rotation steps, each row followed by its count of steps
The counts run from 0 to 248.
114; 70; 115; 69; 85; 86; 94; 101; 125; 104; 109; 73; 154; 127; 106; 93; 77; 150; 61; 107; 100; 105; 81; 94; 96; 78; 76; 106; 72; 102; 109; 96; 95; 83; 87; 90; 81; 84; 52; 82; 96; 134; 145; 116; 100; 87; 136; 125; 102; 88; 83; 126; 97; 77; 83; 124; 97; 129; 84; 103; 104; 103; 83; 109; 105; 91; 99; 131; 107  149
98; 109; 113; 109; 76; 110; 83; 120; 99; 85; 124; 101; 85; 106; 103; 115; 108; 133; 90; 105; 101; 140; 89; 104; 88; 78; 131; 115; 65; 124; 81; 120; 111; 85; 108; 86; 134; 64; 81; 29; 140; 111; 96; 99; 101; 111; 133; 91; 101; 92; 72; 115; 96; 85; 111; 98; 80; 84; 118; 79; 94; 113; 67; 120; 92; 102; 95; 69; 113  156
84; 95; 128; 110; 56; 125; 127; 94; 101; 90; 133; 103; 103; 86; 99; 92; 94; 107; 91; 111; 109; 130; 107; 81; 70; 85; 106; 99; 103; 103; 96; 89; 106; 90; 114; 59; 90; 81; 96; 73; 75; 96; 119; 131; 99; 120; 91; 107; 88; 79; 98; 131; 82; 111; 83; 134; 51; 73; 122; 122; 115; 132; 89; 138; 92; 90; 82; 76; 100  153
72; 115; 102; 117; 130; 96; 123; 116; 70; 72; 103; 89; 116; 129; 79; 114; 128; 83; 117; 108; 92; 87; 63; 101; 126; 99; 88; 105; 124; 126; 85; 84; 91; 123; 99; 106; 72; 92; 84; 142; 92; 84; 57; 119; 140; 87; 118; 119; 95; 93; 107; 89; 75; 140; 126; 103; 116; 90; 98; 93; 69; 112; 101; 103; 95; 73; 92; 67; 126  1
107; 122; 107; 71; 131; 71; 65; 113; 125; 94; 109; 55; 122; 146; 108; 132; 75; 137; 84; 103; 104; 99; 65; 133; 96; 91; 83; 125; 88; 121; 101; 77; 110; 92; 92; 110; 106; 90; 81; 141; 73; 93; 94; 82; 105; 74; 97; 93; 96; 74; 105; 107; 128; 93; 88; 93; 99; 119; 60; 100; 112; 89; 127; 102; 103; 94; 105; 158; 124  105
120; 125; 74; 116; 136; 97; 69; 135; 85; 115; 100; 94; 72; 80; 110; 85; 108; 72; 142; 78; 96; 60; 82; 103; 105; 104; 146; 83; 155; 99; 92; 112; 111; 106; 111; 134; 100; 127; 126; 116; 116; 84; 46; 75; 82; 130; 91; 88; 101; 103; 106; 90; 106; 104; 113; 67; 116; 95; 101; 96; 121; 95; 105; 95; 110; 106; 89; 105; 94  93
109; 85; 115; 99; 47; 77; 69; 111; 96; 98; 100; 63; 92; 78; 92; 121; 110; 123; 117; 145; 94; 99; 90; 117; 95; 116; 95; 101; 77; 95; 94; 96; 108; 113; 117; 112; 147; 79; 110; 110; 115; 92; 107; 115; 122; 98; 71; 84; 64; 92; 128; 114; 105; 102; 96; 77; 99; 127; 83; 104; 150; 133; 106; 102; 83; 143; 118; 111; 98  82
81; 81; 87; 110; 81; 119; 117; 119; 52; 107; 64; 141; 87; 75; 69; 76; 87; 77; 92; 99; 86; 100; 88; 62; 123; 81; 103; 82; 102; 99; 124; 115; 102; 84; 90; 98; 84; 114; 78; 70; 119; 111; 104; 118; 105; 115; 130; 117; 102; 91; 87; 101; 67; 113; 113; 111; 115; 97; 131; 83; 87; 121; 63; 69; 88; 82; 99; 53; 134  160
91; 142; 108; 94; 139; 94; 112; 116; 99; 79; 111; 80; 144; 112; 111; 93; 108; 107; 107; 85; 93; 105; 60; 102; 97; 106; 108; 104; 122; 135; 87; 77; 79; 110; 119; 104; 77; 74; 72; 153; 112; 84; 75; 97; 95; 91; 147; 120; 108; 88; 80; 99; 113; 114; 113; 87; 92; 94; 101; 118; 93; 110; 91; 137; 138; 80; 75; 117; 105  223
107; 108; 93; 109; 75; 120; 87; 109; 86; 88; 89; 103; 94; 107; 97; 116; 97; 132; 98; 97; 93; 131; 86; 98; 104; 85; 145; 115; 73; 124; 98; 116; 110; 82; 108; 108; 135; 62; 65; 27; 155; 113; 104; 109; 95; 103; 153; 95; 112; 95; 67; 103; 91; 86; 116; 99; 87; 96; 122; 69; 97; 114; 55; 96; 98; 92; 87; 77; 122  157
117; 82; 103; 76; 97; 80; 86; 142; 92; 98; 112; 54; 104; 105; 124; 70; 105; 127; 119; 131; 117; 72; 85; 116; 98; 109; 78; 97; 100; 98; 113; 60; 100; 109; 100; 106; 105; 82; 70; 105; 95; 132; 82; 78; 135; 100; 82; 114; 112; 126; 111; 100; 80; 82; 90; 75; 115; 130; 83; 103; 47; 68; 104; 134; 83; 93; 106; 86; 101  10
97; 99; 86; 56; 120; 75; 104; 124; 65; 94; 86; 68; 82; 119; 105; 69; 64; 100; 128; 98; 98; 79; 83; 112; 107; 94; 119; 102; 104; 104; 100; 69; 100; 96; 90; 92; 98; 131; 71; 121; 107; 127; 83; 71; 123; 89; 115; 66; 129; 115; 79; 77; 102; 106; 101; 106; 126; 139; 97; 105; 66; 51; 86; 113; 82; 72; 97; 61; 125  232
87; 130; 107; 85; 132; 112; 129; 100; 98; 78; 98; 89; 135; 117; 96; 88; 112; 95; 118; 87; 91; 103; 82; 99; 102; 105; 122; 98; 127; 121; 84; 67; 82; 113; 117; 87; 75; 98; 85; 170; 108; 83; 88; 92; 88; 89; 152; 110; 103; 98; 77; 93; 121; 136; 104; 101; 95; 91; 109; 122; 94; 110; 85; 140; 123; 88; 78; 103; 101  224
142; 87; 87; 105; 55; 106; 80; 91; 104; 119; 86; 121; 77; 70; 95; 90; 96; 84; 93; 73; 92; 88; 127; 104; 100; 109; 128; 75; 99; 84; 105; 129; 94; 85; 80; 108; 142; 122; 120; 64; 126; 124; 117; 93; 74; 101; 91; 48; 103; 118; 100; 107; 92; 64; 95; 108; 111; 135; 117; 101; 118; 86; 103; 87; 90; 107; 142; 84; 80  166
87; 70; 92; 46; 104; 83; 106; 124; 87; 111; 72; 70; 91; 121; 89; 65; 56; 103; 110; 118; 99; 91; 85; 108; 114; 84; 92; 97; 96; 97; 105; 76; 85; 89; 80; 91; 98; 122; 73; 133; 94; 121; 106; 85; 109; 88; 112; 69; 109; 114; 87; 71; 105; 105; 91; 107; 133; 141; 94; 110; 65; 62; 88; 101; 83; 80; 104; 71; 133  233
83; 90; 109; 121; 83; 121; 139; 99; 61; 72; 92; 114; 122; 89; 67; 77; 110; 87; 77; 117; 93; 120; 80; 83; 113; 97; 88; 75; 109; 123; 120; 90; 87; 108; 89; 98; 98; 86; 84; 76; 112; 88; 98; 116; 112; 105; 138; 134; 97; 86; 76; 107; 64; 124; 138; 116; 105; 78; 118; 111; 87; 125; 87; 122; 113; 72; 109; 59; 109  44
89; 83; 92; 115; 109; 103; 114; 91; 126; 95; 119; 97; 73; 84; 97; 131; 111; 91; 122; 88; 116; 100; 112; 85; 96; 87; 125; 91; 75; 66; 69; 140; 87; 136; 108; 89; 85; 94; 124; 108; 120; 109; 110; 70; 123; 122; 86; 132; 130; 124; 91; 101; 110; 120; 96; 85; 111; 74; 60; 98; 112; 137; 92; 85; 100; 149; 80; 95; 91  185
105; 127; 103; 103; 116; 100; 102; 89; 113; 98; 117; 119; 62; 102; 90; 146; 95; 68; 107; 53; 79; 113; 106; 108; 121; 104; 148; 119; 85; 102; 73; 133; 102; 110; 113; 101; 125; 121; 118; 75; 133; 104; 98; 86; 125; 115; 110; 75; 135; 95; 68; 102; 117; 103; 116; 109; 87; 91; 70; 77; 135; 108; 81; 94; 107; 98; 116; 89; 109  71
98; 127; 109; 126; 115; 107; 110; 93; 124; 92; 134; 123; 63; 105; 108; 136; 108; 75; 99; 53; 87; 117; 104; 105; 111; 98; 136; 120; 83; 108; 71; 137; 104; 118; 120; 102; 107; 105; 108; 59; 130; 93; 103; 81; 123; 117; 99; 98; 132; 111; 75; 113; 123; 105; 116; 115; 74; 66; 84; 86; 109; 111; 83; 86; 108; 110; 94; 95; 100  70
127; 116; 102; 140; 126; 89; 78; 116; 116; 86; 100; 101; 122; 98; 95; 125; 108; 73; 93; 66; 84; 73; 49; 92; 97; 93; 117; 94; 122; 130; 98; 131; 107; 113; 99; 124; 97; 81; 103; 67; 112; 82; 75; 93; 104; 126; 134; 141; 116; 89; 87; 131; 101; 102; 121; 77; 97; 61; 75; 107; 126; 130; 93; 121; 137; 85; 106; 127; 90  179
123; 108; 84; 114; 136; 85; 81; 148; 84; 114; 90; 109; 75; 88; 110; 81; 105; 57; 136; 90; 89; 51; 70; 103; 107; 116; 129; 91; 139; 111; 97; 102; 116; 124; 108; 111; 104; 133; 121; 116; 107; 81; 45; 63; 94; 123; 96; 85; 106; 111; 112; 92; 101; 106; 109; 58; 122; 93; 107; 114; 106; 91; 92; 109; 116; 89; 107; 94; 101  94
48; 89; 104; 83; 109; 102; 115; 133; 68; 106; 91; 86; 86; 107; 94; 89; 117; 107; 113; 109; 90; 70; 97; 74; 137; 87; 80; 95; 98; 95; 93; 99; 86; 106; 95; 100; 62; 107; 77; 160; 105; 116; 99; 118; 130; 88; 97; 99; 90; 114; 108; 91; 73; 111; 116; 127; 122; 119; 115; 82; 48; 107; 88; 73; 72; 84; 63; 68; 131  118
127; 106; 96; 119; 138; 111; 98; 118; 95; 98; 98; 112; 124; 119; 102; 94; 106; 75; 109; 72; 95; 74; 84; 103; 107; 92; 117; 93; 153; 133; 103; 97; 111; 95; 83; 88; 78; 97; 79; 82; 82; 110; 41; 88; 80; 106; 143; 112; 112; 111; 100; 86; 75; 89; 108; 89; 104; 89; 122; 95; 61; 87; 83; 137; 128; 52; 112; 85; 90  137
105; 91; 99; 88; 86; 97; 58; 108; 101; 102; 93; 108; 113; 148; 113; 118; 94; 138; 90; 144; 124; 126; 88; 121; 83; 91; 69; 133; 86; 126; 105; 76; 122; 80; 93; 90; 121; 84; 74; 72; 91; 93; 72; 110; 80; 78; 121; 77; 78; 67; 119; 91; 99; 74; 85; 73; 85; 110; 128; 75; 84; 97; 89; 105; 79; 86; 106; 106; 125  242
89; 144; 99; 94; 116; 105; 89; 95; 101; 81; 122; 89; 80; 126; 106; 130; 102; 116; 136; 88; 99; 132; 95; 118; 123; 96; 143; 126; 99; 125; 62; 91; 111; 88; 118; 100; 111; 95; 77; 112; 139; 105; 69; 92; 120; 90; 136; 66; 116; 113; 84; 80; 111; 107; 110; 112; 80; 112; 104; 64; 97; 87; 69; 102; 84; 83; 72; 77; 128  114
86; 80; 76; 69; 92; 114; 124; 58; 83; 99; 80; 84; 129; 103; 99; 47; 59; 115; 103; 131; 128; 120; 124; 92; 75; 115; 74; 94; 103; 96; 142; 49; 94; 78; 95; 96; 83; 101; 90; 129; 79; 103; 122; 100; 79; 84; 106; 104; 95; 98; 102; 75; 106; 115; 83; 114; 98; 124; 111; 125; 102; 66; 115; 120; 95; 110; 90; 97; 99  14
67; 126; 99; 100; 102; 90; 128; 89; 55; 77; 70; 116; 97; 86; 87; 73; 101; 66; 95; 126; 90; 115; 69; 91; 93; 128; 91; 85; 112; 129; 122; 72; 94; 109; 124; 117; 108; 94; 124; 139; 113; 51; 100; 111; 100; 96; 115; 123; 73; 84; 84; 108; 114; 132; 140; 93; 114; 71; 107; 128; 124; 109; 112; 113; 119; 106; 120; 95; 114  87
128; 92; 103; 102; 110; 72; 84; 127; 87; 132; 90; 105; 92; 106; 100; 110; 109; 53; 124; 99; 103; 49; 99; 106; 127; 123; 75; 111; 120; 91; 99; 99; 108; 137; 92; 126; 102; 136; 95; 141; 81; 108; 75; 89; 127; 85; 78; 79; 96; 100; 148; 83; 89; 94; 100; 79; 114; 152; 108; 98; 101; 94; 101; 87; 103; 94; 116; 100; 94  211
91; 115; 127; 84; 83; 82; 126; 91; 111; 108; 113; 114; 83; 56; 122; 91; 108; 84; 81; 79; 71; 80; 109; 101; 125; 132; 103; 93; 85; 83; 102; 98; 71; 107; 120; 117; 104; 104; 122; 133; 123; 110; 169; 104; 123; 93; 67; 100; 111; 101; 78; 131; 99; 91; 123; 141; 81; 119; 79; 115; 132; 99; 123; 82; 114; 113; 101; 110; 77  78
64; 112; 83; 107; 126; 88; 122; 107; 60; 110; 68; 153; 71; 95; 97; 92; 94; 65; 111; 111; 94; 92; 91; 84; 124; 110; 95; 98; 126; 117; 126; 101; 114; 95; 121; 133; 84; 127; 122; 136; 109; 54; 93; 106; 93; 110; 104; 102; 84; 71; 95; 92; 103; 129; 130; 94; 98; 82; 134; 86; 111; 114; 94; 59; 106; 105; 82; 82; 146  203
124; 99; 96; 104; 128; 115; 112; 122; 97; 106; 97; 132; 128; 130; 97; 96; 103; 68; 90; 77; 81; 89; 87; 102; 108; 89; 101; 99; 139; 126; 93; 99; 91; 110; 77; 65; 83; 113; 80; 91; 81; 112; 58; 84; 87; 105; 139; 104; 128; 125; 94; 83; 84; 97; 102; 98; 114; 88; 122; 103; 53; 88; 79; 138; 118; 49; 120; 72; 90  138
114; 112; 93; 105; 95; 110; 127; 35; 105; 94; 82; 133; 126; 95; 93; 103; 93; 78; 68; 98; 108; 130; 113; 101; 80; 135; 83; 91; 100; 112; 134; 98; 94; 98; 103; 107; 117; 98; 127; 66; 99; 76; 132; 120; 82; 85; 107; 112; 110; 89; 86; 113; 116; 96; 109; 109; 99; 89; 93; 122; 127; 99; 128; 101; 137; 115; 146; 127; 66  173
85; 119; 104; 82; 118; 95; 109; 86; 101; 113; 103; 103; 151; 124; 101; 98; 81; 102; 106; 94; 110; 99; 93; 90; 98; 116; 96; 122; 115; 117; 91; 85; 112; 86; 121; 90; 59; 107; 77; 163; 68; 82; 105; 107; 84; 79; 112; 97; 88; 66; 118; 110; 121; 126; 99; 112; 63; 119; 116; 119; 137; 121; 86; 99; 118; 100; 71; 136; 111  108
124; 68; 121; 88; 92; 91; 94; 97; 115; 93; 121; 55; 106; 128; 96; 103; 59; 106; 83; 87; 101; 104; 103; 105; 106; 79; 91; 101; 89; 103; 105; 96; 118; 97; 64; 67; 104; 103; 79; 70; 58; 141; 97; 91; 140; 111; 77; 89; 123; 112; 96; 101; 85; 86; 85; 131; 91; 117; 65; 113; 98; 70; 97; 125; 83; 65; 136; 83; 104  146
50; 123; 87; 108; 126; 98; 128; 120; 68; 113; 79; 149; 55; 99; 92; 93; 104; 58; 88; 96; 88; 88; 82; 95; 116; 102; 102; 96; 121; 92; 111; 109; 100; 107; 110; 105; 75; 130; 139; 128; 101; 57; 92; 109; 91; 108; 84; 106; 87; 80; 104; 91; 103; 132; 137; 95; 111; 65; 123; 91; 94; 113; 111; 61; 87; 92; 81; 89; 129  204
129; 62; 99; 112; 77; 97; 90; 135; 80; 107; 83; 95; 81; 68; 93; 66; 90; 70; 122; 88; 97; 64; 87; 93; 89; 102; 130; 66; 122; 90; 99; 120; 97; 109; 88; 84; 118; 113; 106; 61; 106; 136; 80; 85; 106; 136; 83; 106; 105; 122; 94; 107; 61; 87; 100; 78; 123; 104; 102; 112; 97; 93; 83; 124; 85; 90; 124; 63; 81  51
121; 120; 107; 119; 131; 91; 103; 121; 99; 85; 99; 117; 127; 110; 89; 110; 116; 60; 90; 59; 77; 86; 55; 90; 97; 103; 116; 99; 125; 134; 91; 129; 91; 120; 109; 105; 91; 103; 105; 82; 108; 87; 89; 90; 103; 114; 138; 139; 129; 98; 70; 120; 116; 107; 121; 84; 101; 75; 86; 114; 124; 132; 81; 110; 151; 84; 120; 113; 98  180
66; 118; 108; 103; 130; 98; 128; 117; 81; 75; 96; 86; 113; 129; 86; 106; 140; 92; 97; 102; 78; 90; 77; 92; 122; 89; 84; 108; 106; 109; 99; 80; 77; 127; 95; 97; 74; 84; 91; 166; 105; 84; 66; 113; 134; 83; 119; 124; 91; 115; 94; 75; 81; 126; 125; 105; 129; 75; 93; 95; 45; 100; 112; 97; 106; 81; 85; 72; 122  2
